[[103 105 139 139 152]
 [149 153 113 111 101]
 [128 100 108 113 147]]
->
[[105 139]
 [153 113]]

[[114 126 145 150]
 [114 124 148 149]
 [112 124 148 149]]
->
[[126 145]
 [124 148]]

[[158 137 153 113]
 [140 126 130 110]
 [131 141 140 131]]
->
[[137 153]
 [126 130]]

[[131 134 123 123]
 [129 129 127 127]
 [116 112 155 116]]
->
[[134 123]
 [129 127]]

[[104 130 136]
 [111 117 138]]
->
[[130 136]
 [117 138]]

[[100 141 117]
 [110 140 118]]
->
[[141 117]
 [140 118]]

[[126 107 142 127]
 [134 151 125 137]
 [118 111 112 126]
 [116 141 111 133]]
->
[[107 142]
 [151 125]]

[[127 132 135 149 146]
 [120 125 127 125 124]
 [112 132 116 140 136]
 [131 127 111 141 133]]
->
[[132 135]
 [125 127]]
---
[[147 126 141]
 [148 146 158]
 [142 145 152]
 [148 119 136]
 [145 109 127]
 [122 114 112]
 [110 145 127]
 [118 147 134]
 [141 109 123]]
->
[[141 126 147]
 [158 146 148]
 [152 145 142]
 [136 119 148]
 [127 109 145]
 [112 114 122]
 [127 145 110]
 [134 147 118]
 [123 109 141]]

[[135 102]
 [144 118]
 [116 140]
 [115 141]]
->
[[102 135]
 [118 144]
 [140 116]
 [141 115]]

[[142 114 149]
 [141 113 150]
 [140 112 146]
 [140 114 145]]
->
[[149 114 142]
 [150 113 141]
 [146 112 140]
 [145 114 140]]

[[124 128 130 133 134 113 131 126]
 [134 117 135 113 137 123 122 126]
 [118 130 130 126 129 126 122 138]
 [133 132 137 130 115 119 115 141]
 [122 122 125 129 138 132 112 130]
 [124 135 111 130 126 140 124 117]
 [131 134 144 132 121 121 136 138]
 [121 142 125 112 124 130 136 115]
 [123 127 133 141 154 137 126 134]
 [121 151 118 116 133 119 116 128]
 [140 132 123 117 127 137 124 104]]
->
[[126 131 113 134 133 130 128 124]
 [126 122 123 137 113 135 117 134]
 [138 122 126 129 126 130 130 118]
 [141 115 119 115 130 137 132 133]
 [130 112 132 138 129 125 122 122]
 [117 124 140 126 130 111 135 124]
 [138 136 121 121 132 144 134 131]
 [115 136 130 124 112 125 142 121]
 [134 126 137 154 141 133 127 123]
 [128 116 119 133 116 118 151 121]
 [104 124 137 127 117 123 132 140]]

[[118 130 118 139 125 114 120 118 115 127 111]
 [134 109 118 132 114 120 131 129 118 108 126]
 [142 129 143 117 135 150 139 142 149 133 152]
 [143 117 133 123 124 140 139 139 138 120 146]
 [123 105 104 139 106 101 122 117 100 100 106]
 [125 114 111 141 113 109 124 121 109 111 113]
 [110 137 119 135 130 112 115 114 114 134 104]
 [132 149 149 119 148 151 133 136 152 153 146]]
->
[[111 127 115 118 120 114 125 139 118 130 118]
 [126 108 118 129 131 120 114 132 118 109 134]
 [152 133 149 142 139 150 135 117 143 129 142]
 [146 120 138 139 139 140 124 123 133 117 143]
 [106 100 100 117 122 101 106 139 104 105 123]
 [113 111 109 121 124 109 113 141 111 114 125]
 [104 134 114 114 115 112 130 135 119 137 110]
 [146 153 152 136 133 151 148 119 149 149 132]]

[[149 143 149 146 143 142 132 124 114 137 117 141 143 110]
 [139  98 123 140 108 125 145 107 106 128 134 145 141 113]
 [146 153 148 141 150 150 119 130 119 140 114 136 140 109]
 [119 152 124 115 144 142 133 122 143 106 116 122 118 143]
 [139 101 129 138 111 113 123 138 122 143 138 132 135 116]]
->
[[110 143 141 117 137 114 124 132 142 143 146 149 143 149]
 [113 141 145 134 128 106 107 145 125 108 140 123  98 139]
 [109 140 136 114 140 119 130 119 150 150 141 148 153 146]
 [143 118 122 116 106 143 122 133 142 144 115 124 152 119]
 [116 135 132 138 143 122 138 123 113 111 138 129 101 139]]
---
[[140 111 118 134 128 136 119]
 [111 133 124 119 111 121 146]
 [135 108 113 140 127 142 119]
 [124 146 148 119 143 117 125]
 [128 133 131 142 134 142 120]
 [118 149 143 123 137 120 137]
 [116 134 128 110 118 112 141]]
->
[[116 134 128 110 118 112 141]
 [140 111 118 134 128 136 119]
 [111 133 124 119 111 121 146]
 [135 108 113 140 127 142 119]
 [124 146 148 119 143 117 125]
 [128 133 131 142 134 142 120]
 [118 149 143 123 137 120 137]]

[[128 139 125 132 123 132 121 122 141 118]
 [122 132 111 116 130 121 133 125 135 127]
 [138 135 124 125 140 134 141 120 130 138]
 [113 109 125 111 138 113 141 140 106 143]
 [130 127 123 119 139 127 142 124 122 140]
 [139 136 124 127 138 134 138 118 134 136]
 [124 119 124 115 138 119 142 130 113 141]
 [128 120 129 119 138 122 139 130 114 141]
 [138 125 143 140 128 139 125 127 125 129]]
->
[[138 125 143 140 128 139 125 127 125 129]
 [128 139 125 132 123 132 121 122 141 118]
 [122 132 111 116 130 121 133 125 135 127]
 [138 135 124 125 140 134 141 120 130 138]
 [113 109 125 111 138 113 141 140 106 143]
 [130 127 123 119 139 127 142 124 122 140]
 [139 136 124 127 138 134 138 118 134 136]
 [124 119 124 115 138 119 142 130 113 141]
 [128 120 129 119 138 122 139 130 114 141]]

[[123 123 133 127 131 126 136 121 134 130]
 [117 131 118 123 137 125 123 125 133 123]
 [126 121 136 129 124 132 120 125 126 129]
 [141 127 128 133 131 131 124 125 129 129]
 [133 122 129 127 126 128 128 118 120 120]
 [130 127 132 130 126 130 137 106 130 127]]
->
[[130 127 132 130 126 130 137 106 130 127]
 [123 123 133 127 131 126 136 121 134 130]
 [117 131 118 123 137 125 123 125 133 123]
 [126 121 136 129 124 132 120 125 126 129]
 [141 127 128 133 131 131 124 125 129 129]
 [133 122 129 127 126 128 128 118 120 120]]

[[117 130 134 136 124 153 125 114]
 [117 132 126 151 119 132 121 121]
 [152 122 130 136 133 125 136 114]
 [123 128 138 105 115 132 129 132]
 [129 134 113 120 142 111 127 129]]
->
[[129 134 113 120 142 111 127 129]
 [117 130 134 136 124 153 125 114]
 [117 132 126 151 119 132 121 121]
 [152 122 130 136 133 125 136 114]
 [123 128 138 105 115 132 129 132]]

[[122 131 129 131 131 127 127 128]
 [130 127 128 126 127 128 128 128]
 [118 131 129 133 131 126 127 128]
 [104 137 131 141 137 124 127 127]
 [133 126 127 125 126 129 128 128]
 [121 130 129 132 130 127 128 128]]
->
[[121 130 129 132 130 127 128 128]
 [122 131 129 131 131 127 127 128]
 [130 127 128 126 127 128 128 128]
 [118 131 129 133 131 126 127 128]
 [104 137 131 141 137 124 127 127]
 [133 126 127 125 126 129 128 128]]

[[128 127 110 132 140]
 [150 123 111 136 138]
 [145 157 116 121 135]
 [128 127 127 127 127]
 [127 132 136 127 141]
 [119 127 123 119 105]
 [151 105 137 104 114]]
->
[[151 105 137 104 114]
 [128 127 110 132 140]
 [150 123 111 136 138]
 [145 157 116 121 135]
 [128 127 127 127 127]
 [127 132 136 127 141]
 [119 127 123 119 105]]
